Where one turn sends some rows of the set: a few examples, then the rows asked
Kemu: [  5.0   2.7  -1.0 -10.1 -16.9   8.1  -0.3   6.6  -8.0 -11.7 -17.8 -12.1
   9.0   1.9   9.0  -5.4 -18.5   3.5 -17.6   9.7  -5.4  -4.5]
vusat: [  6.5  16.0   2.5  18.3 -20.5   5.2 -26.8  -8.6  14.2 -18.3   1.2   7.9
  13.6  12.8  13.3 -22.9   9.0   2.5 -14.0  -0.6  -9.2   3.9]
Fidi: [ 22.0  30.1  -2.4  33.7   7.1   5.1  -0.8  -0.5 -32.3  -5.2  -3.2   9.4
  16.2  13.9   4.6  -7.0  -9.4  -5.5 -12.5  -9.0  -0.8 -15.6]
sepid: [ 13.7  15.4  -2.6  11.2 -30.4   7.7  -6.8  -7.3   9.0  -7.9 -11.0  -1.3
  15.3   5.5  18.5  -5.4 -11.3  -1.5 -11.6   9.4  -0.7   7.6]
Kegen: [ 10.5  39.7   0.6  26.8   5.1   0.8  -8.6  -0.4 -23.2 -17.9  -1.8   4.7
   9.7  18.5  -6.7 -10.1  -9.8  -5.0 -13.8 -17.6   4.0 -14.9]
bip: [ 19.4  32.5  -2.1  21.8   4.5   2.9 -12.2   0.9 -34.3 -10.6  -3.0  12.9
  14.1  17.7  -6.7 -12.6  -7.5 -10.6 -19.6  -9.7  -3.0 -13.9]
nubo: [  4.2   8.8  14.6  21.4   0.8  12.0  -7.6 -10.7 -25.3 -11.7  -2.1  -2.0
  -1.4  -9.3   4.3 -13.0   3.7  19.5  -1.8  -1.6 -19.5   1.7]
doke: [  9.7  42.6   2.2  28.2   2.3   3.3   1.1  -3.2 -29.5  -7.5  -1.0  10.5
  12.2   7.9   0.7  -9.0 -14.7  -4.3 -12.2  -9.1   7.3  -8.9]
rap: [ -1.5  14.5  16.0  20.4  -7.0  17.3 -23.6  -2.5 -14.0 -14.6   3.8   5.9
   2.7   0.6  13.2 -23.9  11.7  14.6  -7.5  -1.4 -15.1  -3.2]
tizub: [ -1.6  14.1   8.1  14.1  -7.4 -12.5 -23.9 -19.1  15.5 -14.5  -2.1  -0.1
  27.6  16.0  12.6 -20.8   3.1   4.3 -17.3 -18.9   1.0 -21.9]
zeliz: [ 10.2   7.4   6.0  -0.7 -17.7  17.5 -11.2   7.1 -18.1 -13.9 -17.0 -14.4
   1.5   5.3   6.7  -2.1 -12.3   4.7 -10.8   3.3  -9.5  -7.1]
Fibif: [ 19.8  10.6   2.6  28.8  -4.9  10.0   1.1 -24.0 -21.6   1.5  -0.4   4.9
  -4.6  28.0  16.0 -20.0  11.1   1.2  -4.7 -10.9  -6.6 -24.4]
gado: [  5.3   0.1   4.8 -16.9   1.0 -15.0 -12.8 -17.6 -23.9  -4.0 -13.9   2.2
  24.5   0.3  -9.0 -17.0  -9.9   0.1 -28.6  -4.4 -11.8 -16.3]
mevaf: [  0.1 -13.0   9.1  -9.2  12.6   0.7   8.1 -13.3  -3.1   4.8  10.5  13.3
  31.1  19.3   4.5 -33.9  -7.0  -0.9  -2.4 -18.1  11.9   8.0]
Menev: [  1.4  31.6   5.7   7.7 -20.1   6.2   0.6 -22.4 -11.1  -9.0  -5.5  -3.2
 -13.1  28.1   3.1 -16.7  -5.9  -3.2  -8.3 -13.8  10.4 -16.5]
Tes: [  7.7 -11.9   6.0  -7.6   7.1  -1.7  -0.7 -16.7   1.9   1.9   9.6  14.9
  32.8  26.7   0.2 -33.4  -3.3  -6.6  -3.9 -20.3   9.6  10.5]
lal: [  5.3 -11.0   7.1  -6.7  10.8  -3.9  13.4 -20.9  -2.4   4.1   6.5   8.5
  29.1  17.7  -1.7 -26.3 -11.4  -1.3   1.4 -19.9  11.9  14.2]
zegiz: [ -4.7   4.4   9.9  21.5   2.0   7.9 -14.9  -4.0  -2.6 -14.0   7.5   9.0
  11.0  -0.8  18.5 -30.8  14.3  18.1 -11.1   0.5 -16.2  -4.7]
suku: [  7.4 -12.5   6.4  -6.8  12.6  -2.6  14.6 -17.3  -2.1   7.5   2.9  11.2
  31.5  16.2  -0.8 -27.0  -5.9   1.0  -2.7 -21.3  14.1  10.5]
Kar: [ -5.4  13.2   7.8 -13.5 -13.0  -7.6   0.9 -12.8 -11.2   3.6 -14.0  -0.3
  27.3  -5.3  12.8 -10.6 -23.3   0.9 -23.3   2.3   8.2 -14.9]
rizok: [ 12.8 -11.9   3.5  -1.8   3.6  -0.3   7.5 -18.5   4.4   6.5   6.7  11.3
  34.9  25.1   7.0 -26.0  -8.6  -6.8   0.3 -17.6  12.9  11.6]
zomo: [  5.8 -14.4   4.7  -9.5   5.9   2.0   9.7  -9.3   4.3   3.5   4.5   5.2
  32.9  26.5   8.0 -25.7 -12.6  -4.6  -1.7 -18.9  15.8   4.2]
nufeb: [  6.2 -11.4   4.5 -12.8   6.3   0.5   9.5  -9.0   4.6   4.5   0.3   7.7
  32.7  24.0   2.3 -26.2  -8.6  -3.8  -6.2 -21.2  18.7   4.6]
fet: [ 10.4  -9.4   4.4  -4.3   4.3   0.0  10.4 -15.5   6.7   8.1   2.4  12.0
  35.0  22.1   6.1 -25.6  -5.8  -3.8  -3.2 -20.3  18.4   9.7]
Vira: [  3.5 -12.4   8.0  -8.0  13.2  -0.5   7.3 -12.2   0.4   5.0   6.0  13.6
  32.4  20.4   1.6 -33.0  -1.0   0.6  -5.7 -22.1  13.8   5.7]
gabik: [  4.8  20.6   5.7  20.9 -11.7  11.8   0.6 -15.6  -9.1  -6.1  -1.4  -3.2
  -8.2  32.2  18.2 -19.6   3.8   1.8  -5.0 -15.0   5.9 -28.4]
meb: [ 11.9  21.0   9.0  20.4 -24.3  16.0 -29.7  -7.5  -3.7 -14.2  -2.2   5.5
   6.4   9.2  11.5 -15.5   6.8   2.4  -8.7   0.2 -11.0   4.4]
debav: [  6.2  -1.8   6.2  18.9   9.0  -0.5   1.0 -16.6 -18.4 -11.0  -1.5   1.8
   5.9 -12.0   1.6 -17.6   4.9  20.1  -6.6   0.6 -24.0   5.1]
Mit: [  9.3 -11.4   4.2 -12.4   8.8  -4.2   9.3 -16.0   1.3   2.7  -0.3   7.7
  30.3  22.0  -6.7 -24.9  -7.7  -3.1  -4.9 -23.8  14.6   9.9]
suzor: [  9.0  -3.2   0.3  -5.5   0.3  -2.6  -4.5  -7.3 -19.2 -19.0 -14.3  -9.9
   2.5  -1.8 -13.4  -9.7  -7.7   9.8 -15.6  -0.2 -21.5   1.7]
tus: [ 17.2  -4.9   4.7  14.0   9.7 -17.0  -5.4 -32.2 -21.2   2.4  -7.2   6.7
  28.3  -4.6   1.6 -14.6   1.6   7.9 -16.0  -7.5 -19.3 -12.1]
fol: [  1.6  -2.2  10.3  22.5   9.8  -7.2  -8.4 -17.1  -4.0  -0.6   0.7   4.4
  31.1   2.8  25.0 -22.3   6.7  14.4 -13.8 -10.9  -8.2 -27.8]
nam: [ 19.5   8.0   2.5  10.6  -2.5   7.9  -5.0 -22.8 -36.8   1.6  -2.2  10.9
  -6.5  25.0   1.6 -25.5  10.6  -3.3 -14.1  -6.3 -13.6 -20.9]
vavi: [ 11.3   6.0   8.2   6.3  -5.4   8.9 -10.9  -6.8 -25.3 -18.2 -13.5 -12.8
  -4.1  -1.2  -8.8  -4.1  -5.4  11.3  -6.4  -4.1 -19.9   0.4]
Nar: [ 10.0  30.6   1.0  28.3   9.8   7.3  -3.8   9.6 -26.8 -12.5  -1.7   3.9
  13.3  18.0   6.3 -11.2  -9.1  -1.9 -14.3 -13.5   3.3 -24.8]
dukin: [  3.2  29.2   6.5   0.2 -18.2   7.4   9.5 -25.0 -29.1   2.5  -6.6   4.5
 -11.8  14.5   1.5 -16.6 -11.2  -3.8 -11.1  -2.8   7.4  -9.3]
lavip: [ 16.3  16.9   5.3  14.0 -29.0  19.4 -14.3  -1.8  -7.7  -7.0 -11.9  -4.0
   8.1   5.4  18.0  -2.7  -8.0   0.7  -7.2   7.1  -5.0   2.0]
gov: [  9.7  -9.8   5.0  -4.9   7.5  -2.5   3.3 -16.8   6.0   3.8   4.8  14.4
  33.6  24.5  -0.5 -30.6  -0.2  -3.7  -5.0 -23.7  14.3  10.1]
fulaf: [  6.5  36.6   2.6  17.5   4.6   7.7  -5.7   8.3 -34.9  -7.7  -0.5  13.2
  13.7  11.4   2.4 -15.7 -12.3  -6.2 -19.9  -5.7   4.8 -17.0]
Vod: [  3.3  24.5   5.6   8.9 -21.2 -14.4  -7.2 -29.5  10.7  -3.7 -10.2  -0.5
  27.8   3.7  10.6  -6.6 -15.3  -1.1 -14.4  -8.8   9.9  -4.9]
girav: [  6.0 -12.5   4.7 -12.8   8.1  -3.4   6.8 -15.4   2.2  -1.9   3.4   3.5
  28.4  26.3  -5.1 -25.5 -12.4  -4.6  -1.9 -23.7  12.8   9.0]
kez: [  6.3  15.5   6.2  -4.0  -7.9  10.9   3.4 -17.4 -42.1   5.4  -4.4  10.5
  -8.9  15.6   2.7 -25.2  -2.1  -3.4 -17.2   0.6  -3.8 -18.4]

lal moves to girav
Nar moves to Fidi
Now these:
nufeb moves to fet
Vod moves to tizub
kez moves to dukin
vusat moves to zegiz
vavi moves to zeliz

Where one turn sends some rows of the set: a few examples, then the rows asked
foli: [  9.0 -10.9   3.0  -1.1  14.3   4.4  -3.8  31.6  12.4  -7.7   7.3   1.6
  15.0]
tisez: [ 15.5  -7.4   7.7  19.5   5.6   1.6  13.1  12.7  10.8   5.6  -4.0 -10.2
 -11.1]
nol: [ 10.4 -10.9  -3.9  -0.9  10.0  -0.6   1.4  34.8   6.6  -6.3   3.1  -8.5
  13.4]
Vad: [ -2.7 -15.6  -9.0  -8.0  -5.9  20.6  -9.7   6.6 -16.3   4.4   1.3 -21.2
   5.2]
vafes: [ 13.9 -13.9   7.8  -2.3 -28.1 -11.7   6.9   8.4  -2.3  -7.9 -19.0   0.8
  15.9]
Kan: [  0.7  -9.3   5.8 -29.1  -9.6   4.1  14.5  -7.7   9.8   7.2 -13.5  -2.2
  10.2]
Vamu: [  9.9   2.5   5.3  11.0 -16.3   9.4   5.9  23.7  25.1  13.4   1.5 -18.3
   7.7]
Veg: [  3.8  -6.0   8.0 -25.5  -5.3  -1.6  10.4  -9.2  16.6   7.2 -13.9  -6.3
   0.1]
Fop: [-6.2 25.0 -2.6  6.9 -8.0 24.7 -4.7  5.9  0.7  1.2  0.0 -2.9  3.3]
Panu: [ -1.1 -10.6  10.2  -3.6   6.4  19.4 -23.7  -2.7   4.2   2.0   9.1  -5.1
  -6.1]
Dize: [-16.0  11.6   6.2  12.5 -13.6   0.9  -1.0   4.6  13.3  17.6  -8.5 -18.1
  -0.5]
tuf: [  6.4  -3.3  10.5   6.3 -18.1  21.0   7.8  21.3  22.7  12.2   6.2  -2.6
  24.4]
rez: [ -6.2  -7.2  10.4  -7.6 -17.7  -6.8 -15.0  -4.4  21.5  -0.8   7.7  11.5
   8.0]
Zoka: [ 11.0 -11.2  13.9   3.2  12.3   3.1  16.3  19.4   1.8  -6.0 -11.3   8.5
  23.8]
Tel: [  8.9  -4.7  12.6  -2.1 -14.3   9.5 -16.5   6.6 -23.7  -1.1  -9.1   2.6
  -7.1]
zapim: [ 10.7 -16.6   5.2  15.7 -10.7  -2.0  -6.2   6.6 -22.0  -3.1 -10.2 -13.2
  17.3]
pez: [ -2.5 -11.2  -2.0 -24.1 -18.5   1.2  -4.0   7.9  15.1   9.3  -5.2 -20.9
  19.0]
gute: [ 10.9 -13.6  24.6  18.9  -1.8   0.1 -18.4  -0.5  -3.7  -5.1  -3.0   3.4
   8.9]
Tisu: [ -5.1  -9.3 -12.7 -11.0 -28.7 -11.7   0.1   7.4  -0.1   3.1  -1.8 -13.7
  11.7]
Kubuk: [ 15.5  -5.4  11.7   7.9  14.4  -7.7  14.4  20.9   6.3  -5.4 -15.2  -5.2
   6.0]
Balig: [ -3.1  -8.9  10.8 -21.8 -11.1   1.7 -12.8   2.2  28.3   8.4   0.1 -10.1
  12.6]
Luk: [-7.3 15.6 -1.4  2.0  8.3 -8.1  4.5  4.4 -8.3 -0.1 -8.2 -5.3 -9.6]
Duvo: [  8.4  -4.9  12.9  -3.4 -13.3  11.1 -17.2   6.1 -24.0  -0.8  -7.6   5.1
  -5.2]
vope: [-14.5   7.1   4.8  -4.7   6.0   9.1   7.1   0.9 -13.3  -1.2  -1.9  16.7
  14.9]
modu: [ 15.3 -10.0  21.0   1.1 -20.6 -12.3  -1.7   3.0  11.7  -9.5 -15.4  10.7
   6.4]
Vevu: [-21.2   4.1   8.8   6.8 -17.2  16.5   1.2   2.6   6.2  15.8  -3.0  -0.2
  24.0]
Gozuz: [  7.9 -17.8   6.9  11.4  -0.6  20.8  21.0  12.2  -2.3   4.9   0.7   8.8
  21.3]
Ramis: [-6.1 23.5 -4.3  6.0 -9.3 24.6 -3.2  6.9 -1.7  1.2 -0.7 -4.8  4.5]

Fop moves to Tel
nol moves to Kan
Vad moves to vope
Now these:
tuf moves to modu
pez moves to Zoka
Dize moves to zapim
rez moves to tisez

